One turn sends every row of this set to another row. A few are shown first. Where does it send the rows asked after them?
Z874: [-22  36  -8  37  -5   1  10  44   3  22 -36 -24  33   0 -20  29  -9 -33
  36  50  12  31 -34   8 -21  64  -9  26  26 -35  27 -28  16 -42 -10]
Z767: [-18  31 -14  27 -28  41   4  26  14  24   5  42  12 -43  17 -38  31  11
  15 -19  28  31  -6  33  56 -44  -1  29  32  29  24  13 -21  22  28]
Z528: [  8 -15 -19   2  -8  11   2  13  33 -33 -53  47  15  11  15 -23 -16   7
  15 -12   3  30 -32 -13  -8   0   5  60  58 -37  49 -11  -8   9  -2]
Z664: [-54   8 -22  47   0 -60  -8  -9  -4   9   6   2   4 -53  35   5 -28   8
  34  17  45  11 -30  18  67  13  21  23   2  27  13 -24 -28  16 -19]
Z148: [-10 -22 -14  -1  -4  -7   6  16 -38  29   2  20  -5 -27  14  -8   6  50
  51 -19 -12  57   7  50  -7  51 -25 -17  41  11  45 -30 -35  -3  40]
Z579: [ 22 -16  20  15  15 -21  44  39 -39  -3  14  10  13 -31  -5 -30  -2  33
  27  16  14  67 -10  24   1  37 -33  29 -44  12  -3   6  -8   7  44]
Z650: [ 27 -35  -4  32  31  -9   7   2 -20  23  11 -27  18 -50   3  -5 -17  17
 -14 -16  18  37 -32  22 -19   8  18  23 -17 -24 -32  14 -37  38   5]
Z673: [-11  18 -15   7 -18   9  -4  22 -39  -1 -40 -14  10 -39  55 -28  -6 -16
  41  13 -12  11  25 -12  23 -14 -26  -7  17 -16 -38  12 -27 -71  49]
Z561: [-44 -31 -22  25   8 -11  -2  34  -7  -1 -11 -14  20 -26  66  20 -30  -2
   2  40  37  -7 -27   2  50  35 -16  62  28  14 -39 -23  18 -14  63]
Z962: [-13 -21  27  16  -7  27  15  72  20  38 -30  -7  15  13   3  -5  35 -47
  19  58  -8  37   7  25   9   9   4  14  15  35  33 -23  33 -47  41]
Z728: [-31  27 -18  42   6 -26 -15  50  19  33 -39 -43  42  -7 -28 -16  15  -3
  35  34  19  27 -34   9  -7  62  22  29 -10 -24  27 -17  -7 -45  14]
Z49: [ -2 -29 -22  33  -8 -22 -31   0  69  -5 -63 -16 -23  15  48 -11 -11   2
  48  48  24  32 -47  14  12  13  17  19  23 -10   4 -47  12  -9  31]
Z835: [-44 -14  26  13   2   8  17  45   0  39 -43  -5 -13  10 -24 -28  58 -22
  -8  25  -8  45  -2  12  19   4  19  17  27  55  18 -15  10 -36  52]
Z597: [ 12   5 -29  23 -31 -30 -22  34  -8  23 -10  43  24  12  73 -27  -3 -21
  48 -31   5  62 -46  62  20  -5  -1  52   2 -14   4 -40  -3 -12  47]
Z927: [-20  21 -26 -35 -12  22 -21  39 -32  16 -21  22  20 -27  25 -20  -7 -28
  33  -5  12  28  -2  32  69  25  35  50  73 -31  -6  10  15   8  12]
Z705: [  9 -33  14  18  10  -3 -11  -2  34  28  32  26 -12 -30  17 -24  13  26
  18 -26  18  36   7  37 -28   2  -8 -10  33  17 -26  17 -39  19  49]
Z855: [  2 -38  28  49 -11  35   5  25  12  26  24 -37  22 -43  -7 -20   2 -15
   1   9 -22 -23  -6 -24   6 -24  28 -23  35   4   6 -32  -7   1  25]
Z750: [-13   0  -4  17  46 -20 -37 -13 -31  19  23  -6 -13 -26  51 -14  -9  10
  33  -7   9  49 -47  54   4 -25  23 -22  20   0  -1 -15 -31  55  22]
Z364: [ -7  53  20  54   7  35   7 -10  16   6   1  37 -22 -49  20 -30   7 -22
   7  10  35   8  -4  60  15 -45  11  35  29 -12  29 -14 -15  13  29]
Z618: [  3   1  13  21  46  21  10 -31   8 -28 -32   0 -26 -29 -20  34   6  34
  28  35 -11   1  -7   7  -3 -26  31  38  29 -30   9  -5  32 -19  30]
Z556: [-24 -57  10  31 -14  31 -26  35 -53  19   1  14  21 -19  30  23 -13 -29
  51  28  -6  19  48  37  34  12  17  11  43  -1 -30 -40 -17 -33   1]
Z944: [-20  10 -24  20 -20  39 -23  35 -24   4  13   5  42  -7  31   9 -50 -42
  30  28  -1  39  22  44  11  35 -42  43  -5  19 -34 -28 -30 -11   4]
Z894: [ -5  -9 -10  50 -29  17   7  17  -9  21   1 -32  17 -73 -23 -15  -1  30
   9   6  -5   1 -37 -30  33   0  16 -30   8  15 -33   1 -13 -30  17]
Z748: [-56  28  26  30  30 -13  34  34 -45 -10 -45  42  -2  -2  21  18   2 -39
  27  43   1  32  -9  24  -5 -12   2  28  40   1  65 -34  13 -36  12]
Z355: [  4  39 -38   0  -6  22 -21 -34  41 -14  -5 -22  15   3   5   7  -5 -35
  49   3   1  32 -21   4 -38  -3  -7  51   9  18  35  -3  16   9  46]
Z8: [  7 -18  -6  39   0  -9  12  31 -71  27   4 -30  -4 -22  23  13  34  26
  62  21  45  74 -48  43  12  17  11   9  17 -18   8 -32   6  42  45]
Z36: [-63  45  16  38  35 -24   4  20 -49  -4 -27  28  13  15  17   1  31   0
  13  29  25  28 -35  -8   4  -9  -9  36  39  -6  67 -12 -12 -21  10]
Z456: [-17 -59  16  -8  -5 -28 -26  -9  17  20  -3 -38 -20   8   6  -2 -12 -29
  45  19 -30  11 -12  19  22 -43  13  54  -2 -13  43 -33   9 -12   7]
Z507: [  9 -23  -8   3   9 -55  19  26 -24  10 -31   3 -27   3  38  30  -8  29
   3  19 -21  48 -18  26  45  25  24  20  -2 -11 -56 -41  -4 -27 -11]
Z387: [-21  21   5  53   4  55 -12  32 -61 -24   4  42  22 -30  16  22 -25 -23
  43  40  22  31  -4  42   8   6   8  31  37  -7 -58 -23  17  -8  35]
Z635: [-20  35 -16  13  -1 -34 -13 -10  21   4  26 -30 -14 -35  16  12 -37 -31
   6  37  26   3 -10  11   6  37  26   9   3  27  11 -26 -27  23 -35]
Z526: [ 41   2 -17  24   5  23  17  16 -21 -13 -13  38  55   4  41  16  34  28
  20 -22 -20  44 -18 -27  -4  21   6  -6  44   3 -30  -7   9 -18  46]
Z525: [ 24 -18  -2  -6   2  10  10   4 -10 -39 -73  -7 -21   3  21 -34  -2 -18
   5  37 -25  49 -36 -31   4 -35  30   1   0  10  -1  -7   8 -16  10]

Z767 moves to Z664
Z927 moves to Z561
Z526 moves to Z597
And these:
Z962 moves to Z748
Z835 moves to Z36
Z855 moves to Z364
Z49 moves to Z525
Z556 moves to Z387
Z705 moves to Z750
Z456 moves to Z618
Z8 moves to Z579

